Here are some points, one per row:
[ 41.   0.   0.  58.  29.  21. -23. -11.  10.  29. -35.  19.   6.  13.  14.   3. -55. -24.  -5.
 -10.  16.  -6.  -1. -16.  -4. -18.  34.   6.  -5.  34.  -6. -33. -29.  -9.]
[ 79.  34. -31. -43.  -3.  55.  40. -42.  23. -87.  20. -23. -19.   4.  37.  -2. -36. -43. -30.
 -34.  57.  34.  23. -39. -18.   0.   9.  23.  16. -27.  -9.  13.  13.  26.]
[ 54.  29.  69. -45.  -6. -44.  27. -34.  14.  39.   5. -40. -43.  18. -12.  -7. -30.  25.  -9.
  22. -46.  -9.  26.  29.  -6.  10.  15.  32. -38. -19. -51.  -9. -27. -11.]
[ 40.  26.  -7. -47.  58.  38.  11. -14.  15.  -8. -57.  30.  66. -39.  15.   3. -12. -10. -16.
  43. -14.  13. -30.  19. -10.  39.  -1. -67. -23.  17.  25. -43. -25.  -6.]
[-10.   1. -26. -28. -37. -20. -41. -24.   3.   4.  -1.  48.  38. -21.  36.   2. -62.  -4.  24.
  48.   4.  11. -52.  60. -14.  -1.  49.   3.   8. -18. -18. -38. -23. -17.]
[-29. -17.  26.  10.  42.  41.  21. -37.   1.  30.  22. -19.  -1. -37. -43. -45.  52.   5.  -1.
  30. -30.  11.   3. -20. -27. -27.  41.  14.  26.   9.  12.  -9. -13.  41.]
[ 20.  -4.  43.   4.   3. -40.  32. -24. -30. -47.  11.  16. -19.  11. -11.  33.  38. -14. -18.
  58.  12.  30.  37.  57.  23. -13.  -1. -36.   5.   9.  43. -32.  67. -46.]
[ -6.  43.  -4.  81.  62. -39.  22. -15.   5.   5. -15.  21. -18.  -6.  23.  37.  34. -11.  15.
   7. -50.  32. -80.  23. -17. -20. -49.  27.  12.  21. -42. -29. -28.  35.]
[ -24.  -10.   52.  -47.  -23.   26.  -31.   -6.  -31.    4.  -32.  -68.    3.   27.   48.    8.
   -2.  -32.   21.   10.   29. -111.   -2.   -5.   13.  -11.   13.   -1.   39.   -1.  -13.  -15.
  -15.   34.]
[-25.  14.  18. -35. -43. -19. -35. -22. -35.  38.  47.  40. -25. -36.   9.  13.   9.   9.  50.
 -27.  15.  46. -13. -32.   8.  50.  24.  -4.   5.  -9. -27. -36.  53.  57.]
[ 29.  47. -12.  39. -24. -43.   5.  11.   7.  64.   6.   1. -13. -26. -20. -38.  55. -38. -32.
  34.  66.  55.  79. -32.  21.  -8.  27.  46. -34.  -1.  57.   0.  39. -45.]
[  0.  -5. -28. -12. -30.  24.  73.  23.   4. -26. -52.  -5. -13.  29.  80. -11. -27.   7.  16.
 -17. -21. -32. -22. -29. -40.  23. -11. -35. -12. -12.  21. -73.  15. -40.]
[-17.  34.  40. -24.   0. -49.  10.  25.  16.  -2.  -8.  17.  11.  19. -61. -88.  19. -54. -43.
  29. -48.   7. -68.   1.  16.   0.   5.   7.  -7. -34.  10.  40.  -1. -18.]
[  0. -66.  10.  54. -25. -66. -40.  -5.  40.  15. -34. -41. -18. -37. -40.   7. -37.   5.  73.
  21. -24.  -8.  19. -46.  16.  45. -56.   2.  16. -23.  42.  66.  18. -58.]
[-29.  43.  -6.  -4.  21. -29. -40. -12. -71.  12.  -5.   7. -11.  60.  34.  -3. -25. -55.  29.
 -10. -19.  35.  25. -57. -13. -10.  10. -18.  27.  20.  -4.  38. -48. -29.]
[ -1. -16.  26.   5.  35.  45.   0. -28.  60.  -4. -46. -24.   9.  54. -27. -52.  22.  28. -55.
 -40.  11. -19.  19.  39.  37.  41. -50. -38. -15.   2.  20. -18. -78.  20.]
[ -9.  20.  -9. -29.  22.  55. -24. -15.  -1. -44. -17.  38. -26. -15.  -4.  27.  14. -23. -73.
   1. -18. -35.  20. -30.  14. -57.  -6.  46.  42. -50. -19.   9.   3.  16.]
[ -1. -24.  56. -13.   3.  25.  18. -13.  17.  23.  54.  38.  24. -40. -17.   0.   8. -23.  35.
 -38.  -6.  20.  20.  -9. -56. -22.   1.  21.  -3.  -9.  30. -45.   3. -20.]
[ 18. -29. -27. -34.   4. -26.  26. -55. -34.  -2.   3. -27.   6. -14.  11.   8.  22.  45.  51.
 -22. -15.  25.  24. -83.  27. -52. -39.  12.  -9. -30.  14.  14.  17.  41.]
[-20.  29.  -7. -30.  -1.  -3. -20.  22.   8. -57. -30. -38. -25. -29. -59.  21.  17.  33.  22.
  39.  53.  61.  20. -59. -28. -27. -24.  45.  24.  12.  -5. -14. -99.   8.]
[-62. -42. -18.  15.  14.  46.  18.  13.   3.  -6.  -3. -57.  26.   8.   6. -17. -67.  12.   8.
  55.  34.  37.   9.  70.  29.   0. -53.   8.  34.  19. -24.  -3.  13.  34.]
[ 28.  -5.  13.   0. -18. -65.  23.  40. -56. -12.   8.  -3.  68.  -4. -22. -41.  -3.  11.   5.
 -36. -31.  19. -46.  29. -14. -55. -29. -47.  21.  15. -22.   1.  12. -33.]
[ 27.  12. -37.  16. -49.  -8.   0.  82.   6. -70.   6. -19.   0.  79. -30.  10.  43. -21.  29.
   6. -42. -23. -16. -25.  35.   3.  28.  20.  30.  33.   7. -30.  37. -12.]
[ 42.  58. -12. -19.  57. -10. -24.  -6.  -5.  12.  -2.   3. -47.  39.   4. -28.   7. -33.  -2.
   7.  20. -16. -48.  58. -10.   7. -66.  37.  -1.  20.  34. -28.  44.  53.]
[-61.   7. -75.  18.  19. -11.  20. -52.  58.  37.   7.  24.   2.  45.  24.  -3.  38.  15.  14.
  13.   4. -45.  46. -42. -18. -28.  13. -19. -26. -44. -43. -12.  12.  21.]
[ 33.   8.  27.  45. -29.  21. -46.  14. -40.  -7. -36. -56.  18.  31. -25.  15. -37.   3.  11.
 -11.   1. -40. -10.  13. -39.  16.  39. -11. -26. -38.  63. -27.   7.  28.]
[-19. -27.   7.  22. -40.  14.  29. -60.  25.  16. -17.  50.  -5.  55.  -5.  10. -27.  39.   0.
   3.  17.  26. -25.  47.  -2. -24.  32.  55.   7.   3.   0.  72.  13. -22.]
[  3.  -7. -47. -19. -20.  14.  16.  -9.  18.   6.  99. -10.  -7.  26. -44.   1.  75. -14.  61.
  20.  13. -17. -27. -38. -11.  -1.   4. -47. -41. -51.  42.  -3. -40.  -9.]
[-19. -44.   1. -42.  15.   7.  -8.  66. -10.  37. -18.  20.  32.   1.  11.  49.  34. -51.  13.
  63. -12.  40.  -2.  36.   3.   2.   8. -15. -59. -18. -17.  35.  14. -71.]
[ 43. -27.   0.  44.  13.  36. -39.  74. -45.   5.  -6.  25.  33. -27.  38. -40.  37.  35. -30.
  39. -13.  -8.  -3. -16.   4.  50. -30.  30. -31. -61. -11.  38.  24.  25.]
[ 49. -26.  24.  38. -17.   8. -31. -27.  73.  17.  31.  -1.  54. -38.  45.  36.  43. -32.   8.
  16.  -3.  17. -16.  -3.  24. -41.  -6. -66.  25.   8.   0. -29.  27.  -9.]
[-40.  38. -15.   8.  63.  39.   1. -13.  -5. -77.   2.  -9. -13. -49.   7. -48. -17. -29.  -1.
 -10.  44. -37. -65.  -3.  12.   0.  25. -49.  13.  22. -14. -18.  47.   3.]
[-36. -17.  25. -26.  25.  -5. -30. -12.  58.  18.   7.  75. -13. -22. -39.  21.  29.  49. -46.
  24. -29.  18. -46. -44.  32. -40.  18.  63.  -6.  -9.  90.  -6.  13. -20.]
[  23.   -2.  -19.  -34.  -21.    6.   36.  -24.  -12.    9. -101.   10.   10.   57.   51.  -30.
   88.   26.   46.  -55.   32.   20.  -29.   53.  -19.    2.    8.  -22.   43.   49.   21.   44.
   16.   26.]
[ 21. -18.  11. -16.  12. -12.  54.  34. -61.  34. -17.  49. -32.   0.   3.  28. -31.  42. -48.
 -17. -10. -26.  59. -10.  16.  13.   7. -60.  32.  -4.   1. -35.  -6.  13.]
[ 31. -18. -21.  22.  -3. -52. -16. -74.  13.   8. -55.  32. -32. -34. -52.  26.  27. -44. -11.
 -18.  32. -46. -15.  33. -50.  29. -21.   3.   3. -30. -20.  32.  -9.  19.]
[ 75.  15. -38. -58. -21. -11. -37.  47.  31. -21.  19.  30. -19.  -6.  13.   4. -39.  22.  68.
  19. -89. -15.  76. -11.  38.   8.  29.  -9.  -5.  28.  24.  51.  34.  33.]
[ 10.  -1. -15. -21.  48.  -4.  26.  32.   3.  12.  48. -30.  40. -41.  25.  -3.   4. -19. -41.
 -60. -21. -40. -34.  45.  30.   5. -39.  47.  47.   9. -15.  38.   6. -61.]
[  7.  -5.  19.  25.  16.  30. -38.  15.  -1.  49. -21.  -3. -48.  20.  -1.   6.  38. -32.  -8.
 -20.  26.  50.  -3.   5.  -3. -75.   6.  10. -61.  14. -44.   3. -13. -72.]
[ 15.  49. -22. -25. -17.  38.   6.  -8. -31.  59.  26.  48.  70.  -4. -23.  15.   3.  13. -13.
   0. -15. -34. -29. -27.  15.  30. -32.  39.  29.  13.  -5.  23. -14. -18.]
[-28.  39.  43.  84. -72. -18.  11.  13.  -9.  -7.  -4. -42. -17. -26.  27.  14.  25.   7.  -3.
  12. -49.  28.  11.   3.  -5.  36.  39.  -4. -61.  51. -13.  37. -25.   2.]
[  2.  35.  17.  -1.  58.   7.  63.  33.  12.   0.  42. -21. -16. -32.  10.  38.  17.  -9.  26.
 -22.   5. -37.  -4.  43. -44. -58.  18. -17.   6. -49.  44.  36.  32.  28.]
[ 26. -41. -46.  -2. -10. -33.  48.   6. -24.   6. -47. -60.  25.  -9.  43.  -3. -26.  26. -21.
 -10.   9. -25. -12.  32. -36.  48.  63.  34.   0.   8. -25. -36.  19.  34.]
[ -9. -35.  46. -14.  24. -43. -47.  31.  -8. -56.  56.  26.  15.  15.  87. -14. -26.  35. -46.
   0.  34. -36.  -7. -38.   4. -11. -42.  12. -53.  13.  21.   1. -13.  -2.]
[-68.  32.  24.  14. -28. -38. -10.  46.  -8. -12. -34.  13.  39.  33. -12.  60. -23. -34. -23.
 -28.  27. -22.  54.  19.  29.  20. -21.  -7. -22.  20.  32.  20. -31.  41.]
These points spread out most along one direction. Take the direction at right angles to it along which they spread out most. Then take the direction at right angles to both along which they spread out most. Go by this last direction. Where along it does each point below lie, from 0 to 99? The average is 50, and the first point in the table lies past the average. One standard deviation of the points above along it is 16.
[-26. -95. -21.  -2.  -4.  12. -14. -24. -63. -36.  31. -16. -36.  72. -14.  17. -17. -13. -15.
 -12. -29.  18.  39.   6. -55.  59.  25.  34. -27.  22.  28. -23. -16.  39.] 36
[  8.  11. -27.  16. -33.  17. -40. -12. -14. -14.  19.  -2. -24. -25. -16. -30. -18. -10. -65.
  -5.  32. -18.  21.  56. -16. -34. -45. -35.  -5.  48.  21.  35. -14. -11.] 60
[-26.   2.   1. -20.  -7.  -9. -23.  41.  67. -11.   8.  29.  -8.  -5.  35. -44.  19. -14.  -1.
 -12. -13. -27.  44.  16. -83.  -4. -22.  -4.  25.  35. -12. -41.   4.  -4.] 48
[-63.  20.  11.  38. -12.  24.  42.  52.  -7. -26. -31.   4.  38. -30. -38. -43. -43. -40.  55.
 -42. -11.  -4.  17.  11.  48.  -2.  42.  21.   9.   0. -25.  29.   3.  12.] 56
[  3.  33.  -1.  16.  -9.   8. -37.   4.   2. -18.  18.  -7. -45.  39.  15.  25.  -4.  65.  10.
 -20. -15.  51.   3.  35.  54.  94.  28. -37.  37. -49. -18. -35. -25. -33.] 49
[-18. -26.  13. -44. -42.  27.   4. -28. -59. -15.  12.  24. -65.   4. -61.  35. -17.  14.  79.
 -24.  -9.   6.  73. -12.  21.  75. -48.  29. -74.  31. -39.  19.  41.   3.] 29
[-53.  -9.   6. -18. -50.  -9. -26. -27.  43.  46.   4.   1.  -8. -14. -50.   9.  -2.  57. -21.
 -17. -30.  65. -13. -67. -50. -26. -18. -31. -51. -24.  -3.   7.  78. -16.] 43
[ 37.   6.  27.  23.  17.   8.  26.  22.  12. -24.  30.  21. -12. -35.  12.  20. -18.  62.  31.
  34.  45. -30. -14. -22.   3. -15.  21. -12.  26.  45. -33. -10.  20. -44.] 45
[  11.  -23.  -17.   16.  -14.   11.   27.   12.  -23.  -17.   -2.   13.  -63.  -26.   10.  -37.
  -18.   -3.  -13.   13.   32.  -30.    1.   19.   35.   -2.    2.   -9.   39.  -29.  -31.  -14.
 -105.   21.] 44
[-70.  20. -60.  18. -38. -13.  11. -26.  12.  22.  15. -29.  64. -34.  34.   8. -23.  -5. -24.
 -53. -12.  -4.   6.  31.  50. -41. -10.  38.   3. -38. -24. -61.  -5. -16.] 53
[ 16. -21.  62.  26.  36.   7.  38.  33.   0.  37.  19. -28.  48.  21. -17.   9. -24. -40. -48.
   4.  33.  39. -22. -44.  -1.   7. -33. -29.  45.   9. -53.  46.   1.  15.] 65
[  4.   8.  -4.  16.  54.  18. -71. -47.  -8.  -8.   7. -42.  51.  -4. -40. -25. -18.  68.  -1.
  18.  -5.  16.  27.  12.   0. -14.  28. -15.   3.  21. -21.  32. -28.   2.] 52
[-27. -51. -63. -25.  -1. -11.   2.  16.  31.  25.  47. -54. -57. -15. -25.  35. -31.  16. -34.
 -21.  26. -29. -47. -42.  32.  24.  41. -20.  -1.  16.   3.  26. -13.  24.] 33
